Rotation paths and how fast each direction turns (degrees each step):
Each turn is a multiple of 5 degrees from 10 to 175, or 0.
Each row of a path follows its step; steps can be skipped.
Path 1:
step 0: [  0.1  -0.7 -14.8  -8.9   0.5  16.9   2.8   3.6  10.7 -18.1  20.6   9.1
   3.1  -4.9  -5.2   0.0   1.5 -19.3   3.0 -15.9   7.0   4.2  -1.4  -6.4
 -10.2  18.5  -0.1   5.1]
step 1: [ -6.4   6.4  -7.5   3.9  17.2   7.8  11.5  -8.7   3.9  -7.4  12.1   9.1
 -10.2 -11.0   0.3   6.2 -16.4   1.5  -5.7  -4.5  -5.4  -4.7  12.3 -12.9
  28.0   8.3   3.1  -3.1]
step 2: [ -3.7 -11.0   0.9  -2.1   2.8  -3.1   3.5  -3.2  -0.9  -1.5  -8.4  -4.0
  -2.6  -7.7   1.7  -2.7  -4.9   7.3 -28.4  -3.0   6.6   9.1  23.6  14.0
   6.9  -3.4  20.1 -16.9]
step 3: [ -2.1 -17.8   0.0  -8.2   5.0  -7.9 -17.6   1.9   0.2   9.1 -11.2   3.5
   7.5  -2.6  -3.8  -3.7   7.3 -13.7 -18.9 -19.2  16.4   2.5 -15.7   8.5
  10.8  -2.4  -6.5  -4.0]
step 4: [ -5.9  -2.4  -3.9  -4.3 -17.8   6.5   9.3   0.2  -1.5  15.5  14.8  28.2
  -8.8   2.0   9.1   3.9   8.4 -11.9  -0.8  -6.7  14.1   3.7 -12.6  -7.2
   7.7 -12.7  -3.1   7.6]
step 5: [ -2.1  12.7 -10.0  12.4  -0.6  31.5  19.3   0.9  -2.5   0.1   0.2  -3.5
  10.7  -8.5  10.7  16.4  -7.0  -4.6  -6.6  -1.0   9.1  -0.6  -1.1   4.0
  -0.7  -6.1   6.7  11.3]
step 6: [  1.0  -0.8 -11.5   3.6   7.0  -0.9  -8.8 -17.2   0.2  11.1  -5.4 -23.1
  -2.7  -3.2   4.0   4.2 -17.6  -4.6 -12.9   2.9  -5.6 -15.9   2.7  -2.9
   9.2 -12.2  18.3  14.2]
step 7: [  2.4  -7.7   3.0 -10.7  -5.5  -9.6 -11.7  -5.7   8.6  11.9  -3.6   6.3
  -7.0  -7.6   6.6 -17.1  -0.8 -10.9  -5.8 -11.8   1.5  -6.6   6.0   8.9
 -22.7   7.0  24.0   9.2]
step 8: [  1.7   1.8  -3.4  -5.2  13.0  11.8   0.6   0.0   0.9  -8.0 -10.9  26.2
   2.0   6.0   3.3 -14.4   8.6 -21.0  12.3 -17.1  -1.2  -9.4  -8.1   0.6
   6.6  12.4   1.9   8.6]
step 9: [ -1.4  10.7  -4.2 -11.7  -2.7  13.4  27.2 -19.4  -3.4 -10.3   5.4   6.5
  -2.6  11.8  -5.2  -2.5   8.0  -9.7  -4.3  -1.7  -5.5  -1.9  14.5 -12.3
  14.5  -7.3   5.2  -5.7]
step 10: [  1.2   4.1   3.1   5.7   9.0  -2.2  14.2 -14.2   8.1  -0.7   4.3 -14.9
  14.3 -13.7 -17.3   1.0   1.7  -2.5 -27.3 -11.2  -0.7   1.9  16.8  11.8
  -1.1  -0.3  -3.3   2.5]
Speeds:
[-1.3 -0.3  1.2 -0.5  4.8 -3.8 -5.8  2.5  2.6 -0.8  0.9 -3.0 -4.1 -5.2
 -5.6  2.7  7.0 -1.1  0.0 -4.1 -5.2  1.6 -3.8  3.8 -3.2 -9.9  6.8 -1.8] : 90
[ 1.3 -0.8  2.9  1.7  5.6  3.7  5.8  5.0 -2.6  3.6 -6.2  4.4  1.9 -1.7
  1.2  4.2 -2.4 -3.1  8.3  2.8 -3.1  6.9  3.7 -3.3  4.0 -1.9  6.5 -2.3] : 100
[  0.0   4.8  -1.9   2.1  -1.4   3.1   8.8   3.0  -4.1  -3.9   4.0   0.9
  -4.3  -1.5   0.3   3.8   3.1   2.8   4.0  -4.0   1.0 -10.4  -5.5   0.4
   2.5   2.1   3.1  -6.4] : 90
[ 0.7  1.8  2.7  4.1  2.4 -3.2  2.5 -5.9 -4.4 -1.9  1.4 -3.9  1.3  5.6
  2.7 -3.1  6.1 -6.4  4.7 -4.7 -8.3 -2.0  5.3 -0.9 -4.6  4.2  1.6  4.6] : 35
[ -0.4  -0.5   2.4  -4.2  -9.6   1.8   5.7   1.1   0.2  -0.6   3.7   0.4
  -0.8  -1.2   2.3  -1.3   2.1   1.7  -2.0   1.9   2.3   5.7   6.2   3.1
 -10.9   0.0   7.1  -4.0] : 145
[ -0.5  -1.3   3.5 -10.3  -1.4  -1.3   0.6  -4.3  -0.6   4.1   2.8  -8.5
   2.5  -2.8  -2.4   2.9  -2.3  -6.5   2.0  -0.8   0.8  -0.2  -4.6  -9.2
   0.2   2.5   0.0  -5.3] : 120
Path 2:
step 0: [ -1.5  -5.7   1.6 -14.6 -13.8  -1.7   8.6   5.3  -5.6  13.5  16.0   9.6
  -6.6  19.4   3.0  -4.1  -3.9   9.2 -11.1 -13.9 -19.8  -4.2   5.5  12.7
   1.1   9.0  -7.5   3.4]
step 1: [  5.1 -17.1   2.3 -21.0   1.8 -14.5   0.7   8.4 -17.0  -4.1  -3.7 -13.4
 -18.4  -3.3  -3.5   1.8   1.0  -5.7   5.4   8.4  12.5  -1.8  -6.3   0.4
   3.5  -1.2  22.4   2.4]
step 2: [-14.9  -8.5  -3.2   8.5  -8.1  -8.2  -1.7   3.4   5.4  11.2  -8.3  10.6
   3.4   0.3  -1.3 -12.4 -13.5  21.9  11.0  -4.2  23.1  -6.7  -6.0  -7.8
 -11.5   4.3  -9.8  -5.0]
step 3: [ 11.0  -1.2  -6.6 -10.5   4.8  -7.1   9.8  14.1  -6.5   7.5  -2.0  18.0
   7.2  10.9  10.2  -2.3   9.4   1.4  12.5   6.0 -22.9  -0.2 -15.0  14.6
   1.9  -8.2  -7.0  -0.9]
step 4: [  0.0  -4.0   2.6  -1.4  -7.2  -7.7  11.7   6.1 -14.3   1.1   6.7   4.7
  -8.0   7.8  -9.2  -8.7  -0.2   2.3 -25.9  -7.7  15.9  13.0  -6.7  -0.7
   4.0 -10.0  18.8  14.8]
step 5: [  8.0  -8.4  -3.1   3.8  -4.5  -5.3  -6.1   3.9  -4.8   8.2 -17.8  -1.2
 -12.9  22.4  -5.6  -1.1  -0.4   6.3  14.5  -6.3   9.1  -3.1   0.9  -6.7
   1.4  26.7   1.6 -15.4]
step 6: [-13.1 -15.2 -10.2   8.2  -4.6  -6.1  -4.4  23.9  -4.5   4.9   2.9   5.4
   6.6  -4.9  15.1   8.9  10.2  -2.2  16.7   0.8   4.8   7.6 -10.3   0.4
   3.5 -21.7  -5.9   0.6]
step 7: [  2.5   0.8  -6.5   8.3  -4.7  10.2  26.1   1.3  -4.4  -6.7   1.5   1.7
  -2.1  12.5  -0.1 -30.9   6.8  11.6 -12.8  -3.0   1.1  -3.6  -7.7  10.9
   1.3  -7.6   0.4  -7.6]
step 8: [ 12.8  -7.0   2.6 -12.0  -0.2  -0.1  -6.2  10.5  -8.4   6.6 -14.1  12.6
  -0.8  15.9   2.7   6.3  10.6  -7.6 -14.8   9.9   7.8  -3.5   1.6 -22.3
  16.6   7.9   5.2  -3.0]
step 9: [-16.1 -13.2 -10.2   8.8   3.2 -10.5  -5.0   6.8  -9.2  12.3  13.3  -7.2
   6.0   4.3  -8.9 -11.9   7.3  -2.2  14.2 -14.4   9.3  17.3  15.4  -6.1
   1.5  -0.8  -2.4  -7.7]
step 10: [ -4.3  -1.6 -11.7   0.1 -21.7  -0.5  13.0  -2.2  -0.8  -6.2  -1.1  -1.9
  -7.8  -2.3   1.6   0.5  26.5   9.9   7.3   1.8  -3.9 -19.5 -12.2   8.1
  14.6  -1.3  -9.1  -8.8]
Speeds:
[-0.3  1.9  1.1 -2.6  5.8  1.3  4.0  0.3 -1.8 -5.3 -3.1 -1.5 -1.1 -0.7
  3.2 -2.5 -1.8 -3.2 -0.2 -9.1  3.3 -6.6 -5.0 -9.5  1.6  5.3  3.8  5.0] : 110
[-1.5 -1.7  6.2  6.7  6.0  3.0 -1.0  7.3 -0.7  6.8  5.5  9.1 -1.6 -2.3
 -1.0  1.8 -0.8 -3.0  3.2  1.0 -3.2 -3.5  2.0 -2.8 -0.9  6.1 -2.3 -1.3] : 120
[ 0.9 -1.5  1.1  2.4 -6.5 -0.6 -2.6 -1.2 -9.6 -4.0  5.2 -4.8 -5.8  2.3
 -4.4  8.7  3.2  1.5  2.8 -6.2 -2.2  0.7  1.2 -2.8 -4.8  2.6 -2.2  1.5] : 80
[-3.9  6.7  9.3  7.9 -1.6 -3.7  3.0 -2.2 -0.3  2.6 -1.5 -4.2 -2.9 -2.0
 -2.0 -6.0  1.0 10.1  0.0 -0.5 -0.9 -0.7  1.4 -3.2  3.2 -2.5  2.8 -1.7] : 140
[ 2.2 -6.6  4.6 -3.7 -3.2  3.2  0.8 -2.2 -2.0  4.1 -2.3 -2.4 -0.4 -1.8
 -2.7  1.1 -6.1 -2.6 -4.7  1.8 -0.8  6.2  0.5 -5.3  0.4  4.4  9.5 -8.0] : 100
[-8.2  1.8 -2.1  2.6 -3.1  1.4  4.1  1.6 -4.2 -7.9 -0.5  4.1  6.2 -2.0
 -6.9 -3.0 -5.1  0.7 -1.8 -1.1  4.6  1.2  3.6  5.9 -1.0  6.9 -0.1 -1.5] : 145
[ -2.0  -4.4   7.3  -0.9   2.9   3.2  -1.2   0.5  -0.9  -4.2   0.0  -0.4
  -2.4   7.3   0.4  -2.5   4.7   1.0 -10.7   4.4  -4.4  -0.7   0.1   5.1
  -1.1   2.6   2.3   8.0] : 100
